Each row is where one point has got to under a steady rotation. How many ticks took it there?
The counts run from 0 to 782.
[138 149 143 154 117  82 180  97 120 166 134 122 137 120 116 133 148 113
 122  88 133 151  86 125 171  84 126 126 108 173 138 168] : 359
[122 114 162 127  83 124 125 148 142 159 108 163 142 112 143 182 117 141
 107 141 170 159 111 103 143  96 102  69 104 153 156 124] : 205
[146 162 147 136 150 137 112  94 133 149  84 139 172 182 124 121 112 113
 104 133 143 154 141  70 121  96 152 111 117 179 130 157] : 445
[ 76 109 114 110 113 149 145 160 150 126 104 111 119 111 113 126 149  97
 118 200 161 111 112 129 143  94 165  94  94 131 131 116] : 82
[ 98 100 119 151 140  89 180 108 164 159 128 122 141 144 132 134 136  44
 125 113 114 114 138 142 158 116 141 143 146 120 149 160] : 190
[118 144 130 131 190 139 107 102 149 121  93 153 155 198 124 126 122  56
 101 135 133 152 137 106 112 117 150 102 120 153 124 158] : 156
[111  90 126 109 145 174 139 152 187 113 103 149 150 156 135 163 110  74
 100 153 154 107 138 115 139 112 134 101 114  86 125 136] : 312
[102 112 144 118  87 140 142 197 160 136  99 120 152 111 171 135 123 106
 118 165 150 123 110 104 158  73 116 112 107 135 137 137] : 112
[ 82 106 119 121 120 153 151 162 139 133 107 101 116 106 106 107 158  67
 109 186 162 123  95 148 116  96 127  93  96 134 125 113] : 489
[131 149 166 138 120 111 117 123 129 176  88 140 157 149 160 163 112 123
 124 104 144 181 116  85 137  77 111 114 116 173 122 149] : 298
[141  96 139 127 136 123  98 107 156 120 113 186 143 186 107 149 127  90
  96 132 167 155 145 147 129 135 114  86 146 166 130 162] : 63
[115  97 111 141 123 131 177 161 171 110 149 143 149 142 135 122 137  56
  83 149 140  89 113 151 140 118 127 100 117  91 151 157] : 282
[115 124 139 109 138 169 160 120 157 176  75 104 150 139 141 171  94 113
 146 112 159 133 114  83 131  84 142 131 100 108 104 131] : 746
[ 93 158 126 132 141 132 182  86 117 176 116 120 120 144 115 133 135 102
 135  98 127 123  87 130 133  75 173 114  79 112 121 131] : 15
[ 91 130 141 127 127 145 171 126 158 175 100 138 145 168 176 157  97 105
 141  95 127 113 122 109 148  75 143 134 114  82 125 152] : 338
[141 128 106 131 151 164 180 134 149 118 111  82 140 105  88 111 142  72
  98 145 153 120  83 120 139 100 138 114  84 142 112 152] : 134
[ 70 142 111 133 165 106 154  89 118 144 129 126 112 173 114 125 153  65
 131 127 124 131  98 162 129 102 170 111  99 136 113 140] : 304
[132 142 114 147 141 105 149 143 171 107 131 122 186 148 160 141 113  67
  97 145 121 133 110  89 153 104 147 116  94 150 151 177] : 217
[133  99 151 141  78 142 191 151 153 181 122 138 146 141 144 121 117  98
 114  98 150 102 112 132 134  90  91 139 140  99 142 161] : 546
[ 98 143 122 140 154  94 124 123 123 113 136 152 119 140 110 129 176  83
  95 140 137 161  87 160 150 107 140  70  93 171 131 137] : 240
[116 127 154 103 122 160  98 129 141 139  83 172 135 149 125 174 120 164
 113 137 184 161 130  97 154  84 134  73 106 151 132 125] : 497
[135 145 135 145 147 112 118 119 128 125 109 137 142 116  79 108 171  83
  82 162 152 154 123 111 133 105 137  82 114 190 153 133] : 384
[102 105  93 140 155  94 160 111 162 119 130 108 145 149 113 126 153  41
 113 157 127 122 119 135 162 127 170 123 125 153 140 160] : 188
[132 136 154 129 116 116 131  73 111 184 108 158 127 194 115 141 114 131
 133 105 164 166 119 145 114 101 126 117 120 170 117 160] : 327
[109 136 155 133  79 131 149 175 132 139 122 152 132  97 140 133 143 148
  97 147 154 129 100 113 170  67 123  81 103 142 163 133] : 465
[121  94 119 148 147 104 156 131 175 128 115 120 161 165 144 139 122  30
 114 124 124 134 130 135 143 125 115 144 143 137 134 176] : 480
[121 106 102 124 138 158 171  92 148 147 121 121 129 197  90 105 119  66
 120 137 151 110 123 159 103 125 152 131 120 125 108 168] : 512
[138 107 157 135  77 158 179 153 149 191 106 133 147 143 147 123 101 116
 117 112 157 116 114 112 127  81  88 132 129 103 140 150] : 547
[151 122 150 138  85 130 146 166 137 141 109 138 149  89 107 103 155 125
  81 158 164 133 119  97 159  91 115  95 119 170 170 142] : 320
[108 121 146 126  90 159 170 148 150 166 120 169 146 179 163 132  99 138
 117 111 146 100 120 130 137  80 120 120 122  80 142 154] : 692
[104 120 141 107 112 184 104 171 145 119  93 154 139 184 148 114 110 120
 103 178 171 124 131 117 123  90 128  89 116 142 123 143] : 405
[107 132 125 129 138 154 181  97 132 177 107 117 121 189 122 112 116  85
 142  97 148 119 108 148 108  89 133 147 120 114  90 160] : 774
[143 145 132 137 131 110 167  73 120 168 109 109 138 137  94 120 142 131
 128 104 147 152 109 110 168  88 155 138 113 182 131 171] : 68
